In the data rows, 128 means zero.
A hidden rule labels the rows of this table. It goes by one to three of the table's principal directions, not those with the most spread.
array([168, 105, 146,  67, 130, 125, 128, 126, 104, 170,  95, 135, 122, 117, 177, 138, 129, 134,
       128, 150, 134, 146, 155, 109, 111, 155,  94, 162,  91, 101, 146,  82, 149,  81, 172, 146,
       126, 119]) K
array([ 94, 120, 109, 197, 129, 144, 114, 140, 152, 104, 162, 128, 162, 139, 123, 146, 117, 140,
       132, 111, 126, 126, 116, 123, 159,  89, 150, 117, 140, 116, 112, 138, 111, 157, 122, 123,
       155, 130]) K
array([161, 103, 114, 122, 107, 126, 113, 149, 119, 138, 108, 142, 147, 143, 172, 128, 145, 138,
       139, 121, 115, 144, 134, 111, 165,  98, 136, 151, 104,  81, 117,  80, 158, 113, 152, 128,
       134, 177]) J
array([136, 103, 121,  57, 102, 141, 167,  92, 106, 137,  74, 178, 116, 117, 102, 124,  96, 123,
        92, 137, 169, 114, 109, 110,  95, 176, 100, 146, 118,  91, 130,  65, 129,  90, 186, 164,
       107, 121]) B
array([ 90, 131, 124, 128, 130, 130, 129, 105, 131, 119, 154, 138, 125,  94, 102, 123, 122, 123,
       111, 115, 145, 140, 131, 153, 116, 133, 140, 108, 149, 112, 129, 146, 125, 115, 109, 145,
       141, 116]) J
array([136, 153, 111, 115, 156, 104,  99, 129, 131, 125, 162,  96, 107, 107, 143, 137, 153, 127,
       112, 127,  98, 148, 127, 165, 159,  81, 162,  91, 172, 182, 137, 196, 112, 135,  63,  83,
       113, 119]) Q
array([129, 131, 151, 124, 137, 124, 140, 124, 125, 143, 122, 105, 100, 125,  78, 124, 108, 121,
       130, 145, 143, 116, 117, 125,  73, 192, 112, 102, 133, 146, 133, 142, 123, 136, 121, 144,
       130, 104]) K
array([174, 154, 158, 158,  97,  95, 150, 159, 134,  95,  87,  97, 131, 183, 174,  94, 184, 104,
       178, 134,  83,  89, 144, 108, 159, 125, 101, 167,  87, 170, 135, 132, 145, 145, 122,  86,
       121, 169]) K
array([183, 125, 132,  79, 154,  80, 140, 151, 127, 168,  90,  91, 108, 114, 132, 134, 151, 135,
       134, 141, 124, 141, 106, 126, 139, 157, 137, 143, 129, 179, 151, 137, 136, 140,  96,  95,
       124, 130]) J
array([126, 160, 149, 139, 136, 118, 114, 128, 132, 116, 148, 115,  98, 140, 115, 109, 129, 116,
       132, 118, 100, 101, 130, 143, 121, 113, 132,  91, 157, 166, 129, 190, 106, 163,  95, 123,
       113, 135]) K
array([131, 100,  89,  44, 122, 127, 117, 110,  79, 156, 105, 175, 107, 111,  99, 110, 121, 130,
        97, 144, 142, 149, 107, 146, 111, 128, 148,  89, 174,  80, 121,  97, 150,  68, 131, 168,
        92, 182]) K
array([104, 112, 122, 130, 129, 128, 109, 116, 126, 131, 145, 148, 120, 105, 134, 137, 126, 130,
       114, 138, 130, 139, 120, 139, 122,  89, 150,  77, 169,  90, 124, 133, 130, 132, 123, 145,
       136, 150]) B
array([148, 106, 103, 115, 117, 114, 119, 150, 131, 129, 142, 140, 117, 160, 130, 132, 139, 135,
       131, 123, 129, 111, 114, 140, 161,  88, 153, 115, 133, 108, 125, 115, 144, 154, 125, 148,
       136, 158]) B
array([132, 119, 114, 134, 108, 144, 123, 136, 127, 116, 146, 132, 126, 185, 144, 146, 129, 122,
       134, 147, 129,  99, 137, 127, 140,  94, 122, 118, 118, 118, 125, 115, 131, 142, 151, 153,
       129, 120]) Q
array([145, 155, 137, 107, 129, 119, 154, 128, 131, 122, 120, 127, 121, 131, 156, 108, 168, 121,
       144, 113, 130, 134, 156, 128, 141, 140, 119, 182,  97, 179, 136, 143, 134, 132, 117, 111,
       104, 116]) J
array([110, 156, 145, 145, 178, 120, 100, 113, 136, 149, 142,  92, 117,  74,  93, 137,  92, 134,
       103, 130, 111, 144, 107, 150, 101, 138, 144,  76, 176, 168, 135, 185,  87, 132,  79,  93,
       127,  95]) J
array([ 57, 112,  50,  84, 128, 185, 124,  90, 109, 121, 187, 182, 143, 104,  86, 160, 103, 140,
        75, 121, 182, 170, 125, 161, 128, 108, 159, 125, 161,  87, 114, 124, 122,  95, 141, 170,
       119,  84]) Z
array([ 87, 125, 148, 184, 177, 143,  86,  70, 125, 129, 171, 128, 138,  29, 143, 126,  75, 141,
        93, 145, 105, 193, 115, 129,  96, 122, 155,  57, 188, 104, 110, 142, 109,  99, 114,  82,
       129,  98]) J
array([147, 113, 125, 125,  96, 139, 144, 152, 136, 127, 124, 122, 117, 180, 120, 152, 131, 127,
       140, 136, 150, 101, 130, 108, 118, 146, 106, 145,  87, 109, 125, 107, 140, 162, 165, 160,
       146, 117]) J
array([210, 123, 118,  13,  93, 115, 173, 148, 105, 156,  42, 140, 106, 184, 129, 122, 146, 120,
       129, 122, 150,  91, 134, 109, 139, 177,  84, 210,  62, 154, 147,  71, 145, 101, 171, 152,
        89, 135]) B
array([146, 101, 111, 139, 111, 125, 137, 163, 125, 125, 123, 115, 151, 171, 164, 143, 164, 131,
       163, 157, 132, 130, 143, 114, 147, 125, 114, 164,  85, 111, 133,  87, 165, 112, 150, 130,
       148, 138]) J
array([123, 139, 173, 159, 173, 115, 110, 107, 146, 152, 126, 102, 121,  58, 110, 130,  81, 139,
       107, 112, 117, 147, 110, 115,  97, 162, 131,  89, 159, 152, 129, 164,  86, 138, 102, 100,
       139, 100]) B
array([112, 160, 121, 169, 127, 143, 112, 131, 142, 105, 158, 106, 141, 149, 102, 124, 117, 122,
       129,  97, 111, 115, 134, 149, 150, 108, 142, 125, 127, 155, 117, 159, 111, 146, 100, 112,
       129, 112]) B
array([ 99, 154, 158, 196, 164, 103,  85, 112, 143, 107, 172, 123, 118,  63, 155,  95, 140, 131,
       128, 110,  77, 154, 129, 145, 135,  75, 166,  58, 194, 143, 117, 204, 106, 145,  63,  83,
       124, 166]) K
array([112, 138,  94, 122,  88, 108, 125, 148, 125,  95, 129, 140, 120, 172,  91, 105, 165, 108,
       134, 104, 115,  88, 112, 164, 170,  71, 161,  93, 168, 118, 122, 159, 137, 148,  85, 150,
       127, 207]) Q
array([ 84, 140, 105,  89, 107, 157, 127,  89,  95, 118, 114, 184, 131,  83, 126, 101, 147, 118,
       102, 116, 143, 169, 150, 142, 104, 120, 131, 124, 150,  86, 110, 121, 138,  56, 132, 149,
        87, 170]) B
array([151, 116, 117,  98, 104, 106, 138, 143, 124, 127, 111, 152, 111, 146, 124, 110, 147, 127,
       131, 114, 128, 110, 110, 127, 149, 117, 141, 132, 132, 107, 125, 119, 144, 153, 130, 145,
       126, 180]) Z
array([133, 136, 125, 106,  71, 108, 158, 141, 122, 104,  92, 161, 120, 162, 133,  83, 188, 106,
       151, 102, 136, 100, 148, 134, 145, 121, 121, 156, 101, 101, 124, 111, 162, 117, 126, 166,
       123, 207]) J
array([126, 117,  96, 101, 139, 132, 131, 136, 131, 153, 124, 112, 134, 107,  98, 161, 126, 142,
       108, 122, 164, 158, 119, 134, 125, 155, 137, 138, 122, 134, 131, 124, 125, 106, 114, 134,
       138, 101]) B
array([148, 139, 198, 158, 186,  97, 118, 116, 136, 160, 115,  85, 116,  64, 157, 117, 112, 133,
       143, 152,  95, 156, 123, 105,  91, 167, 122, 105, 149, 174, 143, 159, 113, 143, 105,  73,
       130, 106]) J
array([107, 132, 129, 109, 166, 135, 115, 102, 128, 168, 130, 133, 117,  80,  92, 149,  78, 141,
        87, 133, 145, 145,  97, 137,  98, 139, 148,  88, 173, 131, 131, 146,  93, 138, 116, 135,
       127,  96]) Z
array([171,  78, 112,  66, 107, 131, 154, 133, 111, 144,  92, 159, 132, 147, 104, 119, 104, 137,
       128, 112, 158, 118, 118, 109, 136, 172, 114, 178,  88,  92, 127,  43, 161,  98, 180, 163,
       120, 138]) Q
array([ 99, 116, 133, 172, 142, 140,  99, 105, 122, 110, 169, 139, 135, 105, 116, 112,  91, 130,
       124, 131, 102, 140, 110, 135, 124, 105, 155,  76, 176,  95, 111, 133, 130, 138, 125, 114,
       132, 139]) J
array([103, 105, 137, 143, 137, 108, 110, 122, 129, 129, 160, 151, 103,  98, 115, 111, 126, 132,
       127, 136, 125, 130, 108, 145, 107, 104, 157,  57, 181,  82, 124, 145, 140, 151, 110, 155,
       146, 172]) J
array([192, 157, 190, 141, 129,  59, 149, 134, 149, 128,  76, 104,  80, 128, 138,  80, 145, 114,
       141, 115,  93,  82,  98, 109, 130, 149, 127, 107, 133, 186, 133, 159, 112, 190,  91,  90,
       116, 171]) Z
array([121, 113, 130, 115,  93, 139, 134, 118, 109, 129,  91, 167, 133, 137, 117, 110, 117, 119,
       125, 132, 132, 116, 116, 116, 111, 130, 123, 120, 132,  62, 116,  83, 147, 117, 165, 160,
       127, 180]) K
array([ 71, 137,  84, 170, 116, 178, 125, 135, 144, 101, 180, 141, 162, 162, 100, 155, 121, 134,
       125, 105, 156, 127, 139, 140, 147,  98, 141, 146, 116, 119, 109, 137, 115, 147, 134, 153,
       142,  96]) Z
array([ 85, 155, 122, 152, 114, 161, 137, 138, 144, 117, 123, 128, 148, 144,  86, 147, 122, 123,
       129, 109, 143, 114, 126, 129, 117, 127, 122, 145, 122, 131, 123, 151, 107, 161, 132, 137,
       137, 119]) B
array([130, 127, 128,  81, 125,  92, 133, 117, 111, 142,  95, 151,  99,  96, 117,  99, 153, 119,
       114, 128, 129, 131, 110, 142, 120, 123, 147,  89, 175, 121, 133, 144, 132, 111,  95, 143,
       110, 191]) J
array([126, 121, 118, 111, 132, 130, 130, 124, 124, 133, 124, 127, 139, 108, 120, 135, 119, 133,
       117, 120, 134, 144, 125, 130, 133, 143, 127, 145, 125, 121, 133, 120, 128, 107, 132, 121,
       135, 115]) J
array([134, 150, 137, 132, 137, 110, 133, 107, 124, 121, 117, 109, 118, 102, 119, 106, 129, 118,
       114, 124, 117, 137, 122, 130, 123, 156, 130, 111, 144, 166, 125, 154, 112, 104,  92,  99,
       112, 122]) K
array([161, 123, 127,  94, 103, 110, 153, 153, 128, 130,  89, 143, 127, 162, 142, 119, 151, 126,
       144, 124, 127, 100, 120, 118, 152, 126, 117, 177,  98, 120, 139, 101, 147, 152, 153, 132,
       130, 161]) Z
array([116, 137, 148, 194, 141, 129, 123, 129, 147,  99, 153, 115, 145, 129, 156, 122, 135, 125,
       155, 132,  98, 129, 129, 118, 145,  96, 141, 123, 139, 152, 122, 148, 126, 171, 119,  85,
       131, 126]) B
array([184, 132, 156, 121, 144,  77, 143, 151, 139, 144, 119,  87,  96, 164, 129, 114, 139, 120,
       157, 142, 110,  92, 107, 128, 143, 144, 139, 121, 128, 189, 147, 146, 135, 190,  97, 112,
       132, 126]) K
array([108, 136, 142, 128, 124, 148, 135, 107, 110, 126, 108, 132, 154,  96, 164, 123, 141, 120,
       132, 144, 128, 166, 163, 111, 104, 155,  96, 162, 106, 113, 131, 111, 138,  65, 152, 115,
       122, 117]) Z
array([120, 114, 127,  78, 147, 154, 125,  84, 105, 159, 126, 146, 102,  76, 102, 148,  74, 137,
        78, 157, 156, 160, 111, 121,  63, 177, 116,  99, 150, 103, 126, 113, 114,  99, 160, 140,
       110,  77]) Z
array([122, 137, 138, 180, 130, 125, 107, 148, 131, 122, 135, 111, 147, 149, 150, 121, 139, 127,
       153, 143,  98, 121, 135, 131, 136, 101, 129, 117, 124, 118, 125, 129, 136, 128, 120, 115,
       142, 152]) K
array([101, 100,  58, 113, 120, 157, 125, 144, 137, 129, 176, 151, 156, 172, 114, 175, 119, 147,
       110, 113, 176, 121, 133, 150, 174,  88, 147, 152, 110, 102, 127, 103, 125, 123, 143, 186,
       155,  91]) Z
array([ 82, 114, 120, 161, 162, 154, 107, 105, 139, 131, 199, 150, 123, 101,  98, 139,  82, 145,
       113, 130, 143, 146, 106, 144, 109, 106, 170,  79, 174, 108, 113, 143, 119, 176, 125, 143,
       136,  96]) J
array([159, 144, 144,  64, 140, 114, 136, 120, 107, 156,  94, 112, 126,  82, 177, 120, 165, 125,
       130, 128, 125, 177, 174, 126, 122, 169,  98, 187,  92, 154, 151, 127, 145,  58, 124, 102,
       110, 112]) J
array([102, 123, 146, 178, 186, 103, 105, 115, 139, 145, 178,  86, 125,  75, 112, 131, 109, 137,
       127, 138, 124, 159, 117, 140, 113, 145, 159,  59, 183, 164, 132, 182, 107, 129,  62, 116,
       154,  96]) Z
array([ 97, 114,  80, 102, 133, 156, 115, 109, 113, 126, 167, 165, 147, 116, 137, 138, 122, 139,
       105, 126, 147, 157, 141, 157, 148,  92, 149, 138, 135,  94, 124, 104, 139,  86, 138, 148,
       121, 111]) J
array([112, 152, 134, 163,  97, 112, 125, 160, 143,  94, 131, 123, 126, 169, 134, 120, 171, 110,
       156, 119,  96,  89, 122, 137, 158,  69, 142, 113, 149, 124, 130, 178, 129, 199, 106, 122,
       147, 189]) K
array([120, 150, 136, 117, 160, 134, 119,  99, 122, 127, 151, 124, 111,  71, 135, 122, 123, 132,
       110, 131, 115, 170, 131, 136, 107, 140, 135, 121, 153, 160, 127, 168, 116, 124, 111,  83,
       101,  95]) K
array([123, 146, 147, 154, 165, 128, 119, 126, 138, 140, 146,  94, 123, 102, 109, 130, 116, 133,
       134, 126, 121, 148, 126, 129, 108, 152, 137, 112, 143, 177, 127, 167, 112, 146,  94,  99,
       122,  97]) B
array([135, 138, 147, 117, 138, 120, 136, 114, 128, 134, 122, 122, 115, 105, 118, 110, 124, 124,
       126, 115, 133, 133, 139, 131, 110, 162, 119, 131, 121, 149, 131, 134, 125, 110, 116, 128,
       117, 114]) B
array([151, 155, 109,  56, 101, 128, 151, 121, 117, 131,  83, 163, 115, 138, 118, 103, 143, 122,
       105,  92, 146, 111, 141, 147, 139, 136, 113, 181,  89, 133, 130, 103, 129,  89, 137, 147,
        91, 143]) J
array([ 57, 102, 100, 127, 115, 163,  94,  86, 104, 105, 197, 184, 113, 107, 109, 122, 111, 121,
       100, 140, 143, 142, 140, 166,  98,  76, 154,  40, 193,  47, 108, 131, 141,  92, 133, 192,
       122, 148]) Q
array([155, 133, 149, 145, 180,  79, 121, 128, 142, 155, 119,  76, 117,  85, 103, 122, 107, 136,
       122, 125, 108, 139,  86, 130, 137, 156, 160,  89, 171, 194, 137, 166, 103, 151,  63,  77,
       134, 117]) B
array([114, 175, 167, 178, 176, 106, 114, 136, 166, 143, 153,  74, 107, 100, 114, 141, 129, 130,
       132, 120, 115, 126, 123, 143, 110, 126, 145,  87, 156, 206, 139, 219,  83, 193,  60,  97,
       141,  91]) J
array([118,  89, 104, 154, 104, 135, 139, 141, 133, 118, 121, 147, 164, 145, 125, 134, 127, 137,
       137, 122, 149, 129, 116, 109, 151, 126, 134, 146, 110,  78, 115,  75, 147, 118, 154, 150,
       156, 154]) J
array([217, 128, 152,  89, 120,  95, 149, 182, 119, 161,  58,  67, 132, 203, 171, 140, 162, 119,
       176, 161, 108,  92, 150, 102, 148, 166,  77, 197,  54, 183, 163,  93, 150, 114, 145, 112,
       130, 120]) B
array([125, 139, 152, 153, 120, 148, 140, 127, 144, 109, 138, 130, 140, 146, 147, 132, 118, 124,
       144, 118, 122, 110, 145, 112, 130, 129, 105, 170,  93, 132, 131, 124, 124, 164, 163, 119,
       137,  96]) J
array([125, 189, 153, 134, 114, 142, 134, 123, 134, 114, 115, 100, 100, 160,  91, 130, 113, 103,
       119, 132, 110,  84, 121, 135,  95, 143, 106, 115, 130, 172, 131, 181,  93, 181, 122, 111,
       112,  99]) K
array([ 92, 115, 140, 216, 116, 132, 105, 135, 136, 101, 156, 124, 156, 148, 144, 124, 125, 122,
       154, 142, 100, 117, 124, 120, 139,  84, 144,  82, 154,  83, 113, 131, 135, 153, 127, 131,
       165, 166]) K
array([128, 101,  97, 105, 112, 170, 136, 113,  99, 115, 131, 165, 162, 138, 170, 127, 131, 135,
       129, 142, 143, 159, 166, 113, 134, 137,  98, 192,  77,  89, 119,  53, 161,  43, 190, 137,
       106, 109]) K
array([111, 122,  98,  73,  98, 153, 143, 131, 108, 130, 112, 179, 122, 148, 118, 129, 149, 125,
       124, 135, 154, 126, 132, 136, 114, 113, 125, 150, 123,  86, 125, 103, 152, 124, 163, 169,
       107, 160]) J
Which label does each new row get?
array([113, 150, 159, 125, 154, 122, 106, 100, 129, 137, 144, 132,  77,  92, 105, 122, 101, 123,
       102, 138, 113, 116, 109, 141,  80, 116, 138,  43, 195, 148, 128, 191,  90, 163, 102, 130,
       105, 125]) B
array([159, 104, 120,  80, 110, 117, 146, 126, 121, 145, 113, 155, 103, 150, 129, 125, 124, 130,
       117, 133, 153, 107, 119, 126, 127, 138, 125, 135, 109, 101, 130,  85, 145, 132, 156, 168,
       127, 133]) K
array([158, 139, 163, 107, 139,  96, 151, 149, 137, 158,  86,  83, 115, 124, 126, 138, 145, 122,
       145, 142, 136, 117, 135, 120, 104, 184,  97, 153,  98, 169, 158, 139, 126, 129, 116, 122,
       146, 106]) J
array([177, 102, 127,  52,  80,  88, 151, 153, 114, 149,  59, 164,  99, 165, 136, 109, 160, 120,
       132, 130, 141,  83, 117, 128, 137, 123, 115, 141, 105,  74, 143,  74, 163, 123, 156, 182,
       132, 208]) J
array([144, 159, 171, 192, 122, 130, 123, 136, 143,  99, 117, 100, 149, 135, 172, 107, 142, 118,
       163, 115,  78, 126, 152, 105, 143, 120, 110, 159,  96, 154, 121, 137, 129, 146, 131,  68,
       124, 137]) Q
array([188, 113, 145, 101,  86, 100, 162, 156, 132, 129,  75, 129,  95, 208, 116, 117, 139, 112,
       149, 133, 136,  50, 112, 105, 132, 144, 104, 131,  98, 138, 134,  96, 138, 169, 152, 167,
       123, 163]) Q
array([143, 131, 141,  77, 153, 112, 127,  98, 109, 148, 119, 134,  92,  79, 145, 120, 130, 126,
       106, 155, 123, 154, 125, 136,  97, 141, 128, 103, 158, 146, 140, 141, 127, 105, 118, 110,
        96, 117]) B
array([136, 112, 142, 124, 138,  94, 119, 106, 123, 132, 128, 126, 103,  78, 122, 105, 122, 126,
       113, 132, 118, 145, 108, 137, 116, 137, 150,  73, 170, 113, 126, 134, 136, 114,  99, 118,
       131, 153]) B
array([121, 143, 162, 169, 127, 131, 117, 136, 140, 118, 147, 121, 105, 139, 135, 128, 124, 126,
       140, 138, 109, 106, 128, 113,  98, 124, 115,  97, 136, 125, 123, 167, 113, 183, 135, 130,
       137, 132]) Z
array([134, 131, 111, 143, 128, 124, 138, 124, 133, 109, 150, 109, 130, 135, 109, 122, 126, 126,
       126, 121, 131, 133, 119, 134, 144, 149, 140, 135, 121, 152, 120, 133, 131, 131, 110, 107,
       130, 103]) K
array([132, 165, 169, 105, 124, 116, 118, 103, 113, 118, 114, 159,  85, 101, 153,  82, 137, 112,
       120, 128,  88, 115, 135, 137,  99, 108, 118, 102, 157, 123, 130, 164, 121, 141, 128, 115,
        90, 170]) Z
array([156, 111, 132,  97, 112, 105, 125, 157, 120, 146, 103, 122, 116, 150, 138, 126, 156, 126,
       144, 129, 131, 111, 146, 130, 129, 130, 110, 129, 108, 111, 141, 114, 148, 100, 128, 162,
       137, 165]) B
array([110, 142, 152, 101, 160, 124, 136, 113, 124, 160, 105, 116, 113,  73,  90, 135, 111, 128,
       117, 137, 137, 149, 109, 125,  80, 173, 128, 111, 167, 156, 143, 167, 108, 142, 109, 117,
       120, 112]) J
array([146, 144, 140, 132, 104, 125, 150, 130, 139, 102, 117, 149, 115, 167, 134, 105, 134, 117,
       139, 110, 116,  86, 119, 116, 147, 112, 127, 150, 116, 142, 122, 130, 125, 189, 145, 123,
       112, 146]) K
array([160, 112, 130, 162, 119, 114, 129, 187, 151, 144, 108,  75, 157, 202, 136, 169, 133, 131,
       167, 147, 120,  90, 116, 114, 165, 114, 124, 151,  90, 134, 144, 104, 138, 178, 138, 126,
       179, 125]) Q
array([ 96, 124, 136, 156, 153, 153, 101, 117, 127, 134, 160, 130, 143,  92, 116, 135,  93, 141,
       124, 129, 119, 157, 127, 131, 106, 127, 137, 111, 147, 102, 121, 134, 125, 128, 136, 118,
       137, 112]) J
array([188, 118, 148,  58,  71, 114, 184, 166, 122, 139,  42, 148,  92, 226,  98, 117, 141, 108,
       159, 138, 148,  34, 110,  97, 109, 166,  81, 173,  79, 127, 145,  81, 148, 185, 188, 184,
       113, 170]) B
array([169, 141, 160,  98, 149,  90, 154, 144, 144, 163,  86,  86,  90, 134,  92, 141, 119, 124,
       129, 141, 137,  93,  95, 120, 102, 179, 116, 122, 129, 194, 154, 155, 105, 181, 107, 118,
       130, 101]) B
array([ 54, 101, 115, 205, 147, 144,  87, 105, 138, 119, 184, 138, 147,  61,  88, 137,  90, 144,
       104, 124, 135, 172, 101, 142, 104, 107, 173,  37, 196,  60, 100, 142, 120, 118, 102, 138,
       166, 144]) B
array([144, 131, 124,  86, 114, 139, 156, 126, 116, 130, 103, 123, 126, 146, 129, 133, 144, 119,
       132, 134, 152, 126, 156, 118, 113, 173,  90, 175,  85, 152, 138, 109, 135,  87, 148, 141,
       110,  97]) B
array([101, 124, 128, 189, 161, 148,  99, 138, 143, 124, 181,  94, 163, 125, 145, 161, 110, 142,
       140, 136, 116, 146, 145, 127, 140, 111, 129, 124, 128, 143, 131, 150, 111, 126, 120, 110,
       157,  77]) K
array([129, 130, 158, 154, 136, 149, 115, 117, 118, 116, 147, 110, 154, 116, 192, 123, 137, 124,
       154, 136, 105, 158, 192, 112, 123, 140,  89, 164,  87, 131, 132, 116, 143,  69, 151, 108,
       127,  94]) B
array([126, 121, 125, 155, 131, 148, 119, 138, 133, 134, 145, 109, 136, 154, 126, 159, 103, 135,
       129, 157, 130, 121, 121, 120, 114, 134, 117, 125, 110, 114, 127, 113, 125, 145, 154, 128,
       149,  90]) K
array([148, 122, 122, 127,  67, 147, 152, 161, 132,  97, 116, 134, 143, 218, 166, 141, 167, 112,
       164, 124, 134,  84, 169, 107, 158, 109,  87, 192,  56, 111, 130,  94, 153, 140, 181, 159,
       139, 135]) B
array([116, 158, 152, 202, 140, 119, 111, 128, 157, 109, 152, 112, 131, 142, 136, 120, 121, 121,
       140, 116,  90, 104, 107, 132, 157,  70, 168,  87, 166, 160, 117, 175, 103, 216,  93,  94,
       134, 141]) B
array([135, 126,  70, 115, 124, 144, 123, 150, 132, 124, 140, 137, 166, 159, 124, 140, 131, 145,
       119,  86, 142, 131, 138, 146, 195, 100, 142, 188,  91, 135, 122, 101, 126,  96, 125, 133,
       126, 118]) K
array([178, 115, 185,  72, 146,  82, 160, 139, 123, 187,  58, 105,  96, 101, 156, 130, 150, 127,
       147, 163, 147, 129, 139,  98,  76, 205,  81, 149,  97, 152, 166, 112, 138, 107, 139, 143,
       135, 122]) J
array([119, 117,  85, 114, 117, 131, 140, 131, 122, 128, 100, 138, 166, 124, 123, 137, 141, 132,
       117, 119, 146, 148, 117, 130, 164, 120, 143, 159, 125, 119, 125,  96, 134,  87, 124, 122,
       130, 145]) Q
array([105, 136, 156, 136, 134, 140, 114, 117, 131, 145, 141, 136, 121, 101, 177, 148, 135, 131,
       123, 149, 136, 146, 163, 126,  91, 117, 106, 118, 116,  96, 137, 136, 123, 117, 148, 150,
       146, 107]) J
array([115, 124, 113, 140, 106, 122, 105, 124, 115,  96, 147, 144, 142, 121, 186, 108, 179, 118,
       138, 122, 101, 151, 164, 144, 166,  63, 141, 115, 140,  96, 120, 131, 154,  79, 111, 122,
       123, 183]) Q
array([ 74, 113,  80, 144, 126, 169, 108,  93, 118,  95, 183, 184, 144, 108,  92, 116,  90, 140,
        93, 101, 142, 145, 117, 149, 138,  95, 160,  99, 166,  81,  95, 117, 120, 100, 135, 149,
       112, 131]) K
